Rows are one point carried round by a steady rotation, each followed by how many steps it has turned.
The counts run from 0 to 193.
[114 128 119 113 156 114 142 133 167 131  87  90 180 166 136 141 101 132
  90 120 133 135  86  79 109 164 100 165  90 141 171 145 116 158 154 108
 140  97]  77
[111 137 138 137 128 111 175 168 120 171  98  92 162 127 149 132 148 157
 116 127 108 150 103 101  53 136 130 155  87 129 152 152 118 113 157 174
 150 102]  192
[ 79 116  82 105 128 116 116 122 184 127  74 135 178 143 118 138 101 123
 130 113 138 119 107 111 132 135 117 171 102 137 172 153 129 154 127 109
 131  64]  166
[ 91 103 116 106 152  74 144 130 170 105 120 156 165 146 114 160 125 143
 152 136 126 144 130 112 130 147 118 126 120 105 144 150 147 164 103  64
 128  78]  37
[113  96 112 131 129  71 138 132 135 132  92 134 146 171 123 105 161 158
 175 145 130 113 117 140 129  99 147 100 104 121 117 146 126 133 111 101
 144  37]  96
[114 129 116  96 109 111 157 140 109  97  71  98 172 174  99 116 142 123
 152 117 109 153 154 162  68 120 134 128  92 105 127 120 162 169 148 125
 135 115]  57
[137 115 141 154 151  79 165 158 175 131 112 119 172 169 115 104 120 152
 130 121 141 111  99 103 120 167 117  85  70 140 147 136 157 144 139 140
 142  93]  109
[117 116 146 139 123  88 153 159  99 137  93 121 145 151 120  96 153 154
 160 124  84 150 159 148  93 100 168 117  87 112 105 119 149 153 140 136
 156  78]  27
[118 140 144 108 144 127 193 158 148 107  97 149 158 118 136 131 115 174
 133  90  98 139 138 138  95 182 105 135 120 126 105 163 149 160 102  97
 124 101]  114
[109 133 138 100 131 133 163 127 128 131  71  99 182 139 122 121 104 177
 111 111 116 154 124 114  88 164 101 153 151 145 120 165 114 172 124 120
 154  92]  190
[ 84 112  99 133 151  80 151 131 165 117  99 139 157 157 127 160 149 126
 174 135 138 115 126 162 120 101 142 131 107 110 148 129 143 141  99  73
 101  86]  66
[103 105 141 145 156  84 168 167 153 161 116 137 157 146 127 155 157 135
 165 127 147 114 105 117  91 123 147 122  67 117 179 120 163 117 140 122
 129 119]  34
[ 94 149 164 108 150 147 155 172 144 144  64 111 169 126 165 130 118 149
 125  96 114 132 133 162 100 145 135 175 111 127 116 152 137 173 130  86
 125 119]  175
[121 150 114 135 158  97 175 159 174 146 107  98 168 153 153 148 125 115
 106 126 126 107  88 113  81 156 113 155  74 124 171 141 133 125 146 125
 111 119]  78
[126 117 162 122 130 111 169 159  93 139  84  91 151 136 148  93 162 162
 114 131  87 165 133 120  79 158 129 132  90 139 109 123 126 154 146 124
 166 103]  116
[ 96  94 141 125 144 111 141 122 168 143  74 137 161 140 105 127  95 164
 141  90 148 129 128  98 122 123 136 162 133 153 150 158 141 171 120 129
 168  72]  105
[128 138 143 126 126 119 176 164 152 113  87 122 195 140 129  96 117 149
 138 131 107 125 125 176  98 167 116  98  77 113 108 157 160 141 121 122
 123 116]  25
[106 106 146 147 144 104 153 123 132 167  86 142 131 162 110 133 113 168
 162  86 145 146 127 100 102  99 174 150 128 146 146 141 141 146 133 151
 168  64]  104
[134 127 128 110 132 120 163 151 155 111  82 160 170 147 128  86  95 167
 109 133 107 140 112 133 131 192 122  98  75 117 101 164 139 131 134 112
 142  78]  24
[111 110  83 119 127  89 146  97 154  92  95 162 146 152 110 117 131 152
 127 131 100 150 134 112 131 151 125 131  91 137 131 130 119 145 112  89
 139  40]  52
[103 119 110 111 157  98 156 118 152 134  83 146 124 137 169 148 164 153
 103 143 117 147  86  88 122 166 130 163  86 133 160 136  94 118 139  76
 129  80]  152
[125 130 121 113 134  69 168 142 127 102 121  91 180 183 108 119 142 153
 157 145 124 128 123 128  81 124 119  78 125 109 104 149 143 163 119 107
 118  65]  186
[126 150 141 101 169 126 172 132 158 106  76 133 161 184 129 127  90 163
 121 121 142 145 110 144 123 170 129 127 106 111 106 165 139 150 122  78
 112 115]  69
[130 138 122 113 137  99 167 125 124 126  84  99 145 200  91 152  98 145
 150  92 154 150 140 116  65  93 155 144 127 117 145 136 151 170 148 136
 129 100]  73
[114 129 152  92 153 145 158 142 145 138  46 126 140 153 133 114  92 163
 124  66 132 136 132 118 118 148 128 163 128 155 132 156 134 177 133  94
 152 101]  0
[127  96 127 138 132  87 177 143 139 134  82 141 152 143 126 108 175 166
 141 162 123 132  89 118 108 161 132  89  73 129 150 127 127  90 128 130
 148 106]  124
[125 106 114 128 145  65 157 134 130 110 127 164 123 156 130 119 144 160
 133 111  94 140 138 110 116 127 147 123 107 119 101 133 135 160 114  94
 143  27]  112
[103 124 172 115 148 111 150 177 123 171  81  81 154 130 171 139 160 130
 118 115 119 127 100 120  86 138 132 170  78 126 160 132 126 147 170 110
 137 121]  2
[ 92 131 162 100 153 142 148 172 147 147  63  95 169 129 159 136 115 139
 115  85 130 122 120 123 101 153 112 175 114 136 154 155 134 175 137  95
 135 125]  1
[123 124 144 124 145 118 170 127 123 124  64 132 137 147 134 113 121 202
 130  96 107 151 126 110  99 150 140 151 154 147  96 161 107 150 102 118
 155  60]  189
[139 155 133 100 122 136 173 148 140 103  53  94 167 154 131  85 123 156
 115 110 106 124 114 149  92 176  94 114 103 136 105 152 128 164 129 108
 128 110]  85
[ 90 110  96 119 117  82 168 140 147 102 108 132 185 149  94 138 155 138
 181 156 123 137 134 146  97 130 118  97 114 105 128 135 159 142  99 106
 112  80]  126
[125 109  98 145 130  94 180 134 175 120  99 114 178 164  91 137 140 133
 145 126 140 122 102 105  83 147 109 119  75 135 180 116 161 119 134 157
 133 115]  49
[ 80 114  86 132 143  91 140 144 165 130 105 166 166  99 147 135 132 142
 140 137  96 128 127 142 126 143 135 150  95 114 136 152 127 137 100  93
 128  32]  22
[118 135  77  93 135 112 163 114 168  85  90 169 160 141 128 128 106 147
 115 127 100 147 132 132 116 180 108 132  97 113 125 145 136 143 113  80
 116  81]  53
